One vector is turned by the same rotation once a tick. Each row is the vector after some number of ticks, and that number follows the row.
The counts run from 0 to 603.
[114 117 122 133 146 160 121 101 137 123  82 131 116 146 132 132 187 109
 155 153 130 149  98 122 121 127  79 132 147 162 147 147 173 174 119 148
 148  89 116 137 157 126 146 152 109 150 161 124 130 105 116 133 131 136
 123 109 138 179 166 159 135 104 183 150 122 155 100  91 175 143 125 148
  81] => 123
[115  75 103 148  93 130 125 167 124 192 134  82 138 125 111  97  93 157
 130  92  85 109 155 130  81  88  86  92 141 108 122 137 128 149  71 110
 121 129 124 143  85 144  78 140 101 129 116 141 158 135 122 139 127 118
 125 148  94 120  68 124 139  81 108  80 104  98  90 116  93 120 136 113
 162] => 433
[163 130 128 108 150 162 149 117 110 159 147 105 118 120 169 122 178 131
 108 152 127 110 114 111  99 117 115 118 183 154 161 126 131  72 162 137
 175  97 133 182  90 124 155 102  69 151 136  85 132 132 162 141 122 124
  95 108 138 116 164 182 111 137 123 122 127 204 159 148 109 144 129 138
  92] => 481
[216 131 122 104 135 154 137 125 137 152 117 102 126 148 122 120 162  89
 140 150 147 140 134 126 102 119  95  68 170 134 115 127 122 128 163 118
 115 122 152 159  68 126 176 113  90 135 150 106 112 139 129 134 155 102
  85  90 166 140 131 174 141 126 142 129 159 159 203 121 134 127 107 149
 154] => 378
[101 144  95 155 140 113  79 161 101 165 127 171  84 143 137 140 136 130
  84 112 116 128 146 150 126 148  94 127 170  89 114 109 154 125 114 133
 100 112 171 129  93  91 129 132 175 170 102 110 139 115 147 141 150  92
 129 163 139 132 115 185 149 177 107 112  98 151 102  96 146 111 151 130
 171] => 466
[175 121 110 151  90  93 118 125 113 139 162 133 111 158 166 136 156  98
 100  94 156 105  83 154  78 127 144  83 152 136 138 113 149 129 129  99
 110 129 113 162 101 119 131 185  98 153  85 170 157 131 131 169 119 108
 135 127 157 131 122 154 134 113 126  92  99  85 137 121 106 117 116 161
  88] => 358
[137 118 108 128 123 169 119 107 101 116  94 115  66 135 153 143 180 103
  99 173 144 118  98 101  53  89 103 132 150 176 150 119 162 125 126 121
 128 111  70 140 155 123 146 122  97 133 127 133  99 118 136 153  82 137
 157 125 132 158 165 203 145 115 105 147 130 145 126 101 112 105 149 135
 105] => 522
[149 116 122  87 142 200 158 110 149 161 137 114 136 146 117 118 163 122
 105 188 109 104 149 100 127 111  73 110 196 147 165 162 129 153 144  92
 122 110 158 165 102 135 147 136 108 125 140 111 103 125 142 119 114 116
 130 131 134 153 157 193 172 129 148 131 122 147 156 108 156  91 148 120
 113] => 117
[ 71 123 151 121 122 115 131 159 124 137 119 151 139 102 155 156 130 128
 125 112 153 121  79 131 115 105  98 125 118 101 178  91 175 116 131 120
 109  92  92 164 122 129 129 146 165 177 140 162 169 125 124 142  93 166
 127 167 101 116 132 140 141 126 119 136 147 143  40 110 125 166 119 111
  71] => 325
[164 156 120 164  75  97 115 142 112 150 161 109  89 152 161 159 147  91
 101 101 118  87  91 149  79 140 147 112 129 125 106 105 170 109 122 108
 103 150 111 169 103 139 111 170  99 156  83 162 147 139 146 185 115  97
 107 128 154 138 130 164 132 105 119  90 102  93 128 125 109 122 112 128
 100] => 359
[130 100 157 117 131 163 113 115 133 109 138  91 117 146 141 144 132 147
 154 117 149 120  89 100 116  77  73 100 122 153 106 123 136 117 145  99
 111 120  52 117 125 135 110  82  98 194 169 197 133 127 118 114  95 156
 110 134 144 176 121 141 100 146 156 159 136 148  68 113 140 119  99 142
 141] => 228
[ 90 101 155 143 109 151 123 157 105 144  96 105  89 172 114 148 138 162
 173 142 104 180 156 130  89  94  98 134 166 148 135 123 153 127  83 151
 119 126 101  87 121 146 102 103  93 139 129 147 117 142 141 130 120 128
  96  95 150 179 115 162 114 102 101 141 120 162 124  75 127 133 123 135
 182] => 594
[ 86  80 122 143  92 100 120 175 150 201 134 141 140 146 106 155 143 185
 166 115 147 163 121 162 103 111 135  96 177 118 188 131 134 137  94 144
 129 102 140 142  98 114  78 142  94 154 107 137 153 117 158 118 124 122
 108 131 139 140  97  88 107 136  89 138  99 142 129  87 112 157 121 129
 103] => 107
[136 108 112 125  88 101 151 129 106 135  96 100  80 148 151 131 157 102
 121 138 122  88 119 104  60 106 140 137 135 167 165 102 174  86 155 100
 131 120  86 154 111 152 126 149 108 150 127 129 129 142 131 179 106 141
 108 141 100 112 143 164 123 114 116 102 145 146 128 154 122 144 128 110
  64] => 257
[123 116 154 136 129 143 111 106 139 105 131  92  95 157 137 168 153 143
 149 115 146 125  87 106 125  91  88 134 128 141 114 107 141 100 142 112
  86 142  57 106 118 144 128  96 109 182 163 187 120 118 142 127  95 150
 101 142 143 181 125 145 111 145 170 160 135 163  59 109 149 132  97 116
 132] => 227
[129 125 127 173 135 139  79 142 125 169 161 145  80 101 141 172 140 164
  92 121  82  92 132 119  96 146 108 135 165 119 144 122 177 128 118 132
 126 112 123 180 124 123 101 106 114 163 131 150 114 120 173 149 125 101
 130 143 157 139 115 203 126 130  95 107  75 134  77 127 112  97 157  95
 120] => 364
[109 130 120 100 111 166 125 151 118 137 128  98  99  98 121 136 155 127
 125 125 155 109 132 102  84  87  86 139 139 158 129 167 129 121 127 105
 115  81 116 137  86  94 132  71 115 155 130 119  79 145 147 138  82 129
 155 147 104 165 147 203 163 127  78 167 151 106 110 101 145 116 133 112
 150] => 300
[110 113 132 145 143 132 112 142 120 185 123 112 104 123 110 186 122 156
 156 122  69 145 183 119  94 130  86 143 145  74 157 104 166 131  97 132
  94 114  99 154 116 157 106  76 132 144 173 132 125 119 137 146 141 135
  75 161 119 132 102 146 134 116 125  83 125 183  75 123 126 127 134  88
 152] => 145
[126  61 124 112 136 154 155 145 136 168 120 124 150 147 125 129 138 181
 179 119  98 140 168 105 104 101  57 108 165 101 167 109 149 158 117 129
 108  88 107 147  85 138  88 105 153 144 168 139 137 114 132 115 159 161
 140 157 113 117 108 145 148 140 133 111 152 184  84 118 146 122 140  88
 165] => 147
[159  89 106 112 120 128 179 129 117 204 127 136 134 125 109 152 177 123
 142 141 115 145 177 119  80 128 134  76 163  92 182 107 134 155 106 125
 103 101 135 183  87 153 142 144 125 104 110 121 132 138 127 131 127 108
 127 138 146  91 121 154 162  89  90  79 133 123 169 102 113 125 143 111
 122] => 439
[ 97 151  78 135 137 125  90 136 112 157 114 132  74 102 133 167 152 100
 110 110 136 181 142 140 135 167  98 116 132  57  99 118 169 142 117 135
 121 118 143 115 128 139 181 137 161 170 152 115 154 147 124 134  92 104
  67 132 162 105  95 170 169 119 119  97  92 115 107 117 139 117 113 183
 114] => 242
[169 148 136 112 165 163 110 114 158 136 157 130 124  96 134 107 163 113
  97 140 158  93  99 127 146 128  81  67 131 123 108 164 117 131 181 111
 134  90 178 175 106 111 192 126 109 173 167 124 140 128 138 107 148 101
 147 128 149 152 148 170 171 147 185 129 154 120 113 113 152 114 110 147
 133] => 382
[107 118 112 117 106  83 112 129 159 161 108 117  99 195  95 148 145 138
 158  82 100 134 127 173 119 139 114 116 152  95 165 135 147 128 138  98
  68 112 135 136  99 166 104 120 150 154 149 130 118  99 138 156 133 125
  90 164 103 153 112  86 129 161 145  89 135 179  94 134 168  95 125 113
 132] => 472
[110 112  92 123 120 163 118 111 140 116  65  98  80 132 123 138 159  86
 134 158 125 153 163 114 117 154  70 157 154 144 121 142 195 162 122 132
 122 109 137 160 134 137 144 156 138 154 195  94 108 147 113 154 132 132
  96 121 146 141 141 182 191 105 147 159  94 140 117 140 161 138 137 161
 122] => 343
[204 129 111 113 118 140 132 100 132 125 110 140 115 151 143 147 145  60
  91 161 183 110  97 104 106  98  92  88 140 157 110 103 144 122 158 105
  99 105  92 152  96 116 165 126 111 150 148 140 116 145 100 142 140 118
  87 133 159 132 149 203 141 138 141 161 140 131 167 150 135 161 117 167
 118] => 158
[197 122  92 105 154 125 115 103 137 163 143 134 122 125 145 132 183 121
 131 100 122 108 112 165  81 178 126  93 158 111 175 118 179 146 140 113
 123  83 117 220 126 132 134 144 138 130 129 116 143 110 110 172 156 138
 120 148 131 110 131 161 188 131 141  70 130 137 133 125 137 104 133 136
  84] => 542
[143 112 149 128 121 159 132 108 138 116 105 122 134 152 109 126 148 113
 139 135 127 111 113  69 136 111  44 118 132 131  90 112 123 173 152 112
  99 132 118 127  86 117 134 106 108 181 200 180 151 127 134 132 138 128
 131 123 143 147 157 174 112 141 185 184 141 162  72 142 168 113 131  93
 140] => 448
[115  73 110 122 128 137 163 146 114 188 127 111 108 143 128 127 147 139
 142 123  75 143 172 109  71 106 122  90 158  90 187 112 158 133 132  98
 110 131 144 133  94 160 137 154 111 119 112 132 142 109 146 128  96 137
 137 147 111 100  94 136 150  93  83  51 139 135 130  99 106  77 150  99
 120] => 437
[110  68  84 110  99 116 125 188  96 168 102 120 108 160 128  73 104 145
 126  86 115 164 122 147  89 113 111  85 147 100 129 114 151 129 120  91
 131  91 130  88  99 118 117 156 149 155  95 142 159 118 104 147 115 135
 126 120 101 113 110 125 145 116  55 110 159 118 128 116 127  89 149 154
 156] => 172
[135 117 122 164 122 156 106 164 121 136 116 153  88  92 141 156 137 118
 129 183 186 153 121 121  75  87  83 109 124 137 123 107 168 156 106 165
  97  89 126 141 137  82 141 113 116 159 160 127 113 147 132 126 120 126
 130 100 157 150 119 203 165 105 104 167 125 121 108  92  99 174 125 136
 150] => 526
[112 130 135 101 141 144 177 131 118  97  74  82 119 148 142  91 171 113
 127 143  97 135 130 121 117  87 100 106 122 144 119 130 125  86 135 122
 139 130 115  81 110 180 155 154  89 166 134 103 155 145 108 164 103 109
 106  99 115 130 154 148 131  66 171 114 147 161 123 110 124 156  96 134
 136] => 416
[186 130 120 103 130 149 143 112 139 133 114 113 118 129 117 144 162  72
 101 142 187 111 103 105  96 104 107  74 109 116 111 108 114 121 159  91
 109 106  90 147  85 129 190 117  87 156 151 144 133 138  97 121 100 116
  83 125 142  96 157 185 116 132 137 138 147 120 150 150 134 161 113 154
 109] => 157
[ 79 107 118 132 115 102 117 135 121 156 142 140 158 115 160 168 149 163
 148 103 158 142  80 140 106 108 107 131 148 137 170  99 153 120  93 169
 143 104  58 161 102 125  92 121 120 195 127 160 186 136 136 131 121 142
 125 142 128 119  97 137 118 146 120 146 100 144  73 100 117 180 113 132
  67] => 327
[111 155 150 130 163 132 146 101 130 151 132 142 114 131 124 192 204 115
 116 138 144 121 103 103 125 131 113  96 136 104 171 100 154 121 164 118
  95 105 119 143 119 134 173 117 134 158 145 166 142 110 151 130  83 137
 134 147 142 123 175 154 117 134 161 132 147 166  95  89 156 123 117  93
  82] => 222
[124 106  89 150 120 120 121 137 129 128  98 109  80 166 128  99 127 129
 115  82 105 154 150 139 133 103  61  93 132  95  87 129 127 146 142 101
  82 156 152  64  96 146 145 142 138 155 146 134 149 117 120 117 130 116
 127 148 125 159  82 121 138 132 160  79 121 107  96  89 132  79 119 136
 199] => 534
[127 123 113 113 141 132 148 133 150 120 107 114 139 177 129 120 143 116
 145 117 131 175 133 176 150 113  77  92 159 144 106 148 136 117 131 120
 102 130 148 106  94 142 136 142 125 147 138  97 149 135  94 136 186 115
  86 127 150 169  88 125 138 135 202  98 123 152 150  74 163 148  75 183
 166] => 312
[ 97 128 118 114  84 125 158 142 114 159 121 113 147 105 134 126 139 125
 115 129 138  82 119 110  61  78 114 118 135 166 193 148 141 109  82 114
 126 100 104 194  80 119 102 144  82 151  87  96 142 135 141 152  81 103
 156 145 100 127 131 169 139 101 101 130 124  97 111 101 113 165 120 110
  95] => 35
[158 103 164 118 130 157 166 152 125 131 120 124 129 146 150 115 192 133
 147 149 141 150 108 140 102 101 130  99 127 175 139 141 131  70 126 142
 145  87 126 151 130 125 137 150  62 173 114 119 130 148 112 158 138  99
 128  72 153 147 152 170 134  68 118 152 143 153 160 102 116 177  99 160
 128] => 194
[145 110 108 103 123 138 105 143 141 152 144 116  83 117 111 173 165 135
 141 138 146 135 149 150  74 150 122 135 158 138 182 146 175  97 117 125
 107  92 105 207  95 120 124  82 110 141 155  99  76 161 159 153 122 117
 108 143 145 124 109 167 184 122  89 121 124 135 148 143 140 141 143 126
 126] => 77
[ 94  70 153 101 155 188 187 122 168 130 122  89 145 129 135 103 125 174
 168 144 113 150 130 108 147  86  65 121 130 139 167 156 132 113 157 126
 143 103 124 129 127 157 135 133  98 165 202 142 147 123  86 113 130 150
  89 126 122 140 124 123 134 103 174 128 149 178  99 116 143 144 115 138
 135] => 412
[115 157 133 123 164 122 148  95 124 146 107 163 119 153 139 186 206 102
 120 149 127 139 109 106 112 137 100 107 165 127 180  91 144 117 158 122
  84 109 118 151 110 134 167 122 135 135 120 120 128 111 150 134 100 136
 133 167 142 129 169 168 126 158 173 117 134 164 117  73 155 125 109  88
  86] => 221
[ 96  95 122 141 105 129 101 147 170 142 113 152 120 186  86 154 138 169
 131 126 153 133  82 147  98  83 108 122 154 167 167 149 132 102 111 112
  83  87  93 141  94 109  80  89 100 167 130 146 103 115 148 134 128 100
 116 138 133 174 129 122 108 166 119 181 127 161  95 113 150 166 122 130
 140] => 5
[116  78 118 149 131 127 132 133 133 151 142 147  78 192 125 133 155 175
 108 131 142 132  95 111 101  78 128 102 137 134 152 116 122  69 171 112
 100 125 111  88  95 137 129 111  68 178 149 174 133 109 162 119  85 117
 126 121 141 116 134 119  53 162 113 117 146 184 107 130 107 130 127 113
 131] => 554
[104 147 106 152 139 140 110 128 165 148 116 144 112 131 135 100 132 130
 120  77 145  97  70 126 137 114  67 103 113 141  85 139 111 152 148 106
 149  65 143 134 134  98 134 136 148 180 134 122 144  92  93 133 145 134
 128 157 100 168 146 148 110 142 162 128 138 123  46 102 170 138 125 146
  94] => 387
